[[125 128]
 [108 128]
 [136 125]
 [110 128]
 [100 127]
 [146 116]
 [120 129]
 [129 127]
 [127 128]]
=>
[[125 108 136 110 100 146 120 129 127]
 [128 128 125 128 127 116 129 127 128]]

[[131 125 116 118 105]
 [125 121 128 131 129]
 [130 121 125 128 121]
 [152 120 127 140 130]
 [126 120 130 131 127]
 [132 126 118 120 117]
 [126 124 125 118 125]]
=>
[[131 125 130 152 126 132 126]
 [125 121 121 120 120 126 124]
 [116 128 125 127 130 118 125]
 [118 131 128 140 131 120 118]
 [105 129 121 130 127 117 125]]

[[138 106]
 [123 120]]
=>
[[138 123]
 [106 120]]

[[125 125 138]
 [126 125 138]
 [132 134 138]
 [140 150 138]]
=>
[[125 126 132 140]
 [125 125 134 150]
 [138 138 138 138]]

[[119 117 126]
 [116 141 147]
 [123 130 130]
 [120 110 146]
 [101 133 133]
 [126 125 130]
 [117 117 132]]
=>
[[119 116 123 120 101 126 117]
 [117 141 130 110 133 125 117]
 [126 147 130 146 133 130 132]]

[[141 135 114 154]
 [139 132 133 115]
 [110 132 120 138]
 [135 124 151 139]
 [126 129 132 132]
 [111 120 126 111]
 [119 130 129 140]
 [129 125 127 128]
 [134 143 108 134]
 [137 115 121 114]
 [122 115 122 136]
 [130 126 132 120]]
=>
[[141 139 110 135 126 111 119 129 134 137 122 130]
 [135 132 132 124 129 120 130 125 143 115 115 126]
 [114 133 120 151 132 126 129 127 108 121 122 132]
 [154 115 138 139 132 111 140 128 134 114 136 120]]

[[128 122 136 135 126 126 146 135 114 128 140 126 116 134 130]
 [126 124 118 125 127 128 130 133 134 135 135 130 134 131 128]
 [131 133 133 125 126 124 104 109 120 128 134 132 144 139 131]]
=>
[[128 126 131]
 [122 124 133]
 [136 118 133]
 [135 125 125]
 [126 127 126]
 [126 128 124]
 [146 130 104]
 [135 133 109]
 [114 134 120]
 [128 135 128]
 [140 135 134]
 [126 130 132]
 [116 134 144]
 [134 131 139]
 [130 128 131]]

[[132 139 122 123 116 139 134 122 124 125 127 122]
 [137 111 132 125 136 107 112 129 127 128 138 137]
 [122 145 119 120 117 148 131 119 126 126 119 124]
 [122 119 134 115 112 129 115 133 129 131 122 138]
 [111 119 132 120 123 130 122 131 128 130 112 131]
 [140 114 129 130 140 107 115 127 128 128 140 136]
 [113 145 118 119 120 152 128 120 128 127 112 127]
 [144 112 134 124 122 109 115 133 128 129 142 137]]
=>
[[132 137 122 122 111 140 113 144]
 [139 111 145 119 119 114 145 112]
 [122 132 119 134 132 129 118 134]
 [123 125 120 115 120 130 119 124]
 [116 136 117 112 123 140 120 122]
 [139 107 148 129 130 107 152 109]
 [134 112 131 115 122 115 128 115]
 [122 129 119 133 131 127 120 133]
 [124 127 126 129 128 128 128 128]
 [125 128 126 131 130 128 127 129]
 [127 138 119 122 112 140 112 142]
 [122 137 124 138 131 136 127 137]]
---
[[129 117 131 115 131 138 130 136 126]
 [129 122 124 121 139 114 124 125 106]
 [140 113 130 111 135 143 140 138 125]
 [134 123 136 127 129 133 123 120 117]]
=>
[[140 113 130 111 135 143 140 138 125]
 [129 117 131 115 131 138 130 136 126]
 [129 122 124 121 139 114 124 125 106]
 [134 123 136 127 129 133 123 120 117]]

[[135 120 118 117 134 140 152 127 126 132 135 126 131 118]
 [116 151 152 149 126 114 118 124 137 146 107 111 137 126]
 [121 136 140 149 119 115 112 126 120 118 118 133 126 123]
 [120 148 140 117 158 150 156 115 128 140 126 126 124 129]
 [134 119 119 128 121 116 116 129 137 118 131 139 137 123]]
=>
[[134 119 119 128 121 116 116 129 137 118 131 139 137 123]
 [135 120 118 117 134 140 152 127 126 132 135 126 131 118]
 [121 136 140 149 119 115 112 126 120 118 118 133 126 123]
 [120 148 140 117 158 150 156 115 128 140 126 126 124 129]
 [116 151 152 149 126 114 118 124 137 146 107 111 137 126]]

[[141 122 154 126 125 126 110 150 118 127 131 121 121]
 [133 123 134 135 113 137 132 127 151 132 142 126 152]
 [122 116 118 130 134 132 136 129 138 129 135 136 137]
 [113 118 132 137 115 122 125 132 123 140 120 112 124]
 [140 136 120 121 142 126 128 123 128 113 127 149 132]
 [117 117 122 135 111 129 121 136 140 135 130 120 134]
 [126 128 128 116 127 127 108 120 131 120 129 116 137]]
=>
[[122 116 118 130 134 132 136 129 138 129 135 136 137]
 [117 117 122 135 111 129 121 136 140 135 130 120 134]
 [113 118 132 137 115 122 125 132 123 140 120 112 124]
 [141 122 154 126 125 126 110 150 118 127 131 121 121]
 [133 123 134 135 113 137 132 127 151 132 142 126 152]
 [126 128 128 116 127 127 108 120 131 120 129 116 137]
 [140 136 120 121 142 126 128 123 128 113 127 149 132]]

[[132 149 122 125 138 119 131 127 124 121]
 [128 156 119 121 141 119 134 127 122 122]
 [121 128 128 133 129 114 117 129 124 143]
 [122 127 126 134 130 122 126 128 124 133]
 [124 126 125 123 129 121 121 134 128 136]
 [123 115 133 145 126 123 123 120 124 129]
 [130 123 138 134 120 141 132 123 130 124]]
=>
[[123 115 133 145 126 123 123 120 124 129]
 [130 123 138 134 120 141 132 123 130 124]
 [124 126 125 123 129 121 121 134 128 136]
 [122 127 126 134 130 122 126 128 124 133]
 [121 128 128 133 129 114 117 129 124 143]
 [132 149 122 125 138 119 131 127 124 121]
 [128 156 119 121 141 119 134 127 122 122]]

[[132 128 122 133 128 136 130]
 [112 119 132 122 116 119 102]
 [135 130 116 136 139 128 149]
 [115 124 136 113 109 127 110]
 [141 131 126 139 134 133 138]]
=>
[[112 119 132 122 116 119 102]
 [115 124 136 113 109 127 110]
 [132 128 122 133 128 136 130]
 [135 130 116 136 139 128 149]
 [141 131 126 139 134 133 138]]

[[145 112]
 [125 136]
 [152 122]
 [ 99 138]
 [146 116]]
=>
[[145 112]
 [146 116]
 [152 122]
 [125 136]
 [ 99 138]]

[[141 146 122 120 115 127 118 131 119 126 140 123 124]
 [119 120 125 128 140 137 125 112 144 129 136 128 140]
 [128 140 118 130 151 123 135 122 130 120 132 123 114]
 [127 124 133 140 112 114 126 137 133 126 111 134 137]]
=>
[[119 120 125 128 140 137 125 112 144 129 136 128 140]
 [127 124 133 140 112 114 126 137 133 126 111 134 137]
 [128 140 118 130 151 123 135 122 130 120 132 123 114]
 [141 146 122 120 115 127 118 131 119 126 140 123 124]]

[[102 122 112 135 113 104]
 [133 102 130 137 128 108]
 [144 117 147 137 144 142]
 [155 155 152 117 143 122]]
=>
[[133 102 130 137 128 108]
 [144 117 147 137 144 142]
 [102 122 112 135 113 104]
 [155 155 152 117 143 122]]
